Each path below is one point turned by a fixed rotation once a step. After each direction that follows a path, write how fast that rotation turns it, in deg/step (0 if it stays still).
Each turn is a multiple of 5 degrees from 10 to 175, or 0.
Each row of a path follows its step; steps can be skipped.
Path 1:
step 0: [  5 -19  -2  24 -12  -4 -17  -2  -9  12  12  -4  10   3 -20   2   1 -15
   0 -18  18   8 -37  -9  -8  11 -17   1   5  -2  -1 -16  -7 -10  23  -2
 -18  -4   4 -31  -6  -8]
step 1: [ -2  20   0  -2 -11   9  16  -1  19  13  -8 -18   2  19  43   5   5   9
   2   3  11  -5 -11 -11  -5   4  17  -1  -6 -12   8 -12 -26   2  16 -29
  18   3   2  14  -2   8]
step 4: [  0  -5  23  11  16  -4  11  -2 -18 -10 -15 -18   6  19  17  -8  -1  -4
  -2 -15  -2   1 -13 -15   9  -8  16  11  -9  10   2 -11   3  31  -3   5
  34  -6  -7 -33  -5   1]
step 6: [-15 -16 -20  -3  -3   9 -16  -1  16  43   4  15 -20   3  11 -12  13 -12
 -13   5 -12   4  13   3  -8   7 -10  -1  -4   2  11 -28   2 -10  -2 -13
 -13  23  16  18  -4   6]
step 11: [-17 -14 -10   3 -12 -18  -3  -9  15  -1  -2 -10  -1  18 -12  -6  11   7
 -15  -8  -1   2   1  25  -2 -26  12  18  23 -13  27 -12  -6  -6 -16  29
   2  -6   4  -5 -14  21]
step 12: [ -8 -29  -3  14   3 -10  -8  26  -8 -12 -14 -19 -23   8   0  -3  -3  -5
  17  -9   4  -7  -2 -19   5  21   9  -8  10  14   4 -20  -1  -1  29  -5
  -9  11 -18 -10  20 -10]
step 13: [ 15  16  26  -3 -13  11   1  -6   2  17  13  24  26  20   9   2  -4  12
  18  -1  10  -4 -12  -4 -18  24 -10  -9 -17 -18   6   5   1  -9  23 -18
  -8   8  14   1   3 -10]
step 15: [-11  -6  -1  16  27 -17 -20  14 -15 -25  13   2  -5 -25 -19 -15  24 -10
  -8   5  -1  -9  11   1   4  -8 -14  -4   6  11  -4  20 -12  13   8  28
  -3   6  -7 -10  12   1]
step 16: [ 14  -3  18   4   4  -3 -14   4   4  -2 -12   0  15  17  -8 -14 -11 -15
   1 -14 -17   4 -35  -2  11 -17  18  -6  -3 -36  12  -6  25   9  10  -7
  13  10  10   2  12  10]
Directions:
[  6   4  -1  -6  -9  -5  -3   3 -10   2   4   5   8   0  -7  -2   1   1
  -2  -2  -1   3  -2   0   2   4   1   3   7   2  -1   2  -6   5   2   0
  -5  -1   7   3   5   1]  140
[ -1  -7  -8  -6   0   0  -1   2   4  -3   3  -5   3   7   0  -1   3   7
   5   1   6   1  -3  11   0   6  -2  -3   2   4  -1  -4   2   0   4 -10
  -1   2  -1   4  -1   4]  65
[  5   0   3  -6   1  -4  -3   2   3  -1   4   5   1  -4   2   2   0  -7
  -1  -1  -6   3   4   8  -6  -2  -4   5   1   4   7  -1  -6  -3  -1  -5
   4   3 -10   4  -5  -5]  90
[ 0  1 11 -2 -1 -8  4 -6  1  3 -3 -1  3  3  5 -2 -3  5 -2 -1  1 -3 -2  2
 -2 -3 -1 -5 -1 -6 -1  3  2 15  2 -6  2  1 -1  3 -2 -4]  120
[  1 -11  -2   0   2  -1  -3   0  -2   4  -5   7  -2   0   1   3   2  -1
   6   2  -7   0  -3   3   6  -5   0   0  -4  -1  -4   4   3  -4   7   1
  -4   5   6   4   3 -10]  110
Path 2:
step 1: [ 12   5 -19   3 -13  -5  -4  -4  -5  -5   9  16  -2   5  12  -2  -1  -6
  11   1   4  34 -12  -6 -17  10  -2   9   2  -6  13  10  11 -15  -7 -32
 -13 -15  -5 -30 -15 -20]
step 2: [-17 -20   8   8  10  13  30  -3  -2   8  -4   8  -3  -1   5  22 -12   9
  18  -3  -5  24   6  14 -10 -20   4 -13  -2  20   2  -1  22 -30   2   0
  -8  -1  16 -15   6  -3]
step 3: [ 15   1   1  -2 -30  25  -8 -11  -8  14 -13  -9  14   6  18  -3 -15  11
  13  24  -5  11   2   6  -1  10  10   9   8  14  -1  -8  19  -7  -6 -27
   3 -13 -15 -14  12   8]
step 4: [ -4 -10 -10   8  22  -6  -5  10  11  -4  -5   2 -21  -4  20  -8 -27 -17
  12  15  13  25   1  -4 -11   7   1 -22   1   4   2   2  27 -16   1 -10
   8 -15 -10 -11 -10 -19]
step 6: [  7 -25   1 -12 -23  -2   2 -18 -13  -9   3   2  -7 -16  11 -19 -29  20
   9  14  -2  -1   2  -2  -9  11   5  -6  -3  21  -5  23  14  -8   2 -11
 -15 -16 -13  -7   0 -17]
step 9: [ -3 -13  20 -12  -9 -22 -14   2   1 -12  17   0 -11  -9  15 -24 -20 -25
 -25  11   2  -3  -8  -4 -12  -2  19   1  -6   7  -9  12  16   0   7 -19
 -14 -12   6 -19 -10   3]
step 11: [-15   1  17  11 -15  17   2  -2  -7  10  15  -6   7  12   9 -31   4  13
   1  23  -1 -13  -7  -3  -7   9  13   8 -25   0   5  17   7 -16   9  -9
 -31   0  -6  -9 -16  11]
step 13: [ -5   1  10  36 -18  11  12  14   2  12  25  -6   1   8  20  11 -10  -1
  -1  -4   8   1 -22   9  -6 -18   8  -5 -15   2 -13   9  14   6  -1  -7
   7  12   0 -20 -11  28]
step 16: [ -5   1  -5  20   0  14  36  -8 -13   7   2  -9  20   8  16  16   2   6
   8   1   3  28  -2  18  -5  12   3   0 -10   8  -8  14  17  -4   5 -20
 -25  -3   1 -10   6  18]
Directions:
[ 6  0 -6  5 -5 -5  0  6  7 -3  3  5 -3  5  7  0 -6 -3 -8 -7 -5 -3 -4 -5
  1  1  1 -5 -3  2  3 -6 -3 -3  1  2 -3 -6  0  1  5  1]  80
[-1 -6 -5 -1 -1  1  8 -7 -7 -4  4  6  0  2 -2 -4  5  6  0  0 -9  1  3 -1
 -1 -1 -4  8 -6  4  6  1 -5 -6 -1  5 -2 -4  2 -3 -1 -3]  80
[-3 -1 -7 -8  5  0 -4  4  1 -8 -3  3  2 -8  2 -5 -2 -7  3  4  0  4 -4 -3
  7 -4 -3 -3 -5  0 -3  0 -2 -4  0 -5 -8  2  7  1 -3 -1]  140
[  2   1   4   3  -4   3  -1   2  -5   0  -1  -7  -3   0  -4   4  -4  -7
   1  -3  -6  -1  11  -7   2 -11  -1   2   3   1  -2  -5  -3  -8  -4  -3
   3   4   2   4   0   0]  145
[-1  0 -3 -5 -7 -1  2  7 -6  6  4 -1 -4 -1 -2  3  2  3  4  0 -4  1 -5  0
  5  9  1 -2  2  2 -1  1 -1 -4  2 -3  6 -4  3  6 -7 11]  140
[ -2  -6   3   8   1  -9   3   1   0   1   2  -2   8   0  -9  -6  -6   2
   1  -2   3  -3  -3  -5   2   3 -12  -1  -3  -1  -3  -4   6  -6   5  -3
   1   1  -1  -3  -1   1]  155
[  3  -6   2  -4  -7   3   3   0   1  -3  -2   1   3 -13  -3   3  -4   4
  -5  -1  -2  -4  -5   8   0  -7  -1  -1  -2   3  -3   4   2   0  -7   1
   4   0  -1  -4   7   5]  100
Path 3:
step 1: [ 16   1   2   0  25  -7 -20 -13 -26  21  23  15  10  -1 -12  -8  20  16
  -2   2   5  12   3 -21  -6  -6  26 -17   4  11  -2 -31   2  16  16 -10
  -5   9  -3  -6 -19   5]
step 3: [-18 -24 -24  -1  -2 -30  -5  -3  16  26  10 -10  -3  29  24  12  -6  11
  11  28  -3  -7 -23  -2   4 -11  -1   7   4  -4  10  21  -4 -16  -1  -5
  -4  12  14   7   6  -6]
step 4: [ -7   6  12   0  -4  -4  27 -13   5  -3 -13   5  31  14  21 -19 -22  -3
  21   3  -2  29  -5  12  19  13 -16   2   5   3   4   2 -20  -1  12 -18
 -27 -12 -19  -7   3  -2]
step 6: [  2 -29  27   9  13  -6  -8 -19 -28 -20  10  21 -21 -28   9  -2  14   9
   4  -2  -7  -2  -9   7 -15 -10   7   3 -16 -18 -18   8  -8  11  -1   0
   8 -10  -5   8  20  15]
step 7: [ 18   7 -10   5   5   3 -14 -12   1  -8  15  -8  -8  -2  13 -11 -22   5
  12   7   7 -39  -3  -3 -12   4   3 -12  -8 -14   3 -12   3 -33 -21   8
 -22 -12   8  38  -5  -3]
step 8: [  4  -4   6  -4  -4   4  -8  -1  23   4 -11   3  -3  -2  23 -10  24  12
  22  20  16   7   1   1  12  20  19 -27  -5  22  -6  -8  -4 -23  27  18
 -13  21  -1  -7  -9 -17]
step 9: [-10   0 -10  -5 -11  24 -16  34  -7  -4 -28 -19  -9   9  12  -3   9 -12
 -22  13  20  14  -4  -3  -3   2 -20  -9  -1  21  -9   2 -16  13   6 -24
 -19  -8  -7   5   7  16]
step 12: [ -5   5 -30  23  12  24 -10 -11   4  22   7  17  14  -8  13  12   7   7
   8  -5 -21 -23   6 -22  15  21   0   1  -1  14 -18  27  -4 -21   4   4
  19   1   0   5  -6   6]
step 14: [ 11  -7  -1 -10   1   1 -22  17  -8  -7  -5 -11   8  14  -6  12 -10 -21
 -23 -19   4 -15 -33 -29 -14  -8  28 -13   0  -2   8  -9  27   1  -1   2
 -21  19   6   3  -1  -4]
Directions:
[ 3  3 -1 -9  5  5 -2  0 -1 -1  2 -2 -2 -1  4 -1 14  0  0  0  8 -5 -2  3
 -6 -1  6 -1  5  2  2 -7  4 -3 -2 -1 -7  2  5  0  1 -2]  55
[-2 -4 -4  0  2  1 -3  0  4 -2 -7 -6  6 -2 -2 -4 -4 -1 -1  7  9  4 -5 -8
 -3  0 -2  4 -7 -2  1 -2  0 -6  5  0  2  5  7  0  1 -8]  65
[  3   0   4   0   1  -5  -1   2   1   0   1   0   5   2  -4  -6  -5  -5
   3  -7  -3  -1   2  -3   6   2   2  -4   7  -4   0 -13   4  -4   8   2
  -5   1  -7   1  -2  -7]  110
[-2  6 -2 -3  6 -3 -3 -2 -4 -3  4 -4  6  4 -2  0 -2  2 -1  6 -3 -2 -1  2
  1  3 -2  8 12  1 -8  9  1  0  2  0 -2  2 -1 -7  5 -2]  45
[  2   9  -1   4   6   2   0   4   3   7  -6   4  -5   6   2   0   0   1
  -1   5  -5  -6  -3  -4   0  -2  -2  -6  -3 -10  -1  -2   5  -4  -5  -3
   3   4  -2  -9   2   0]  155
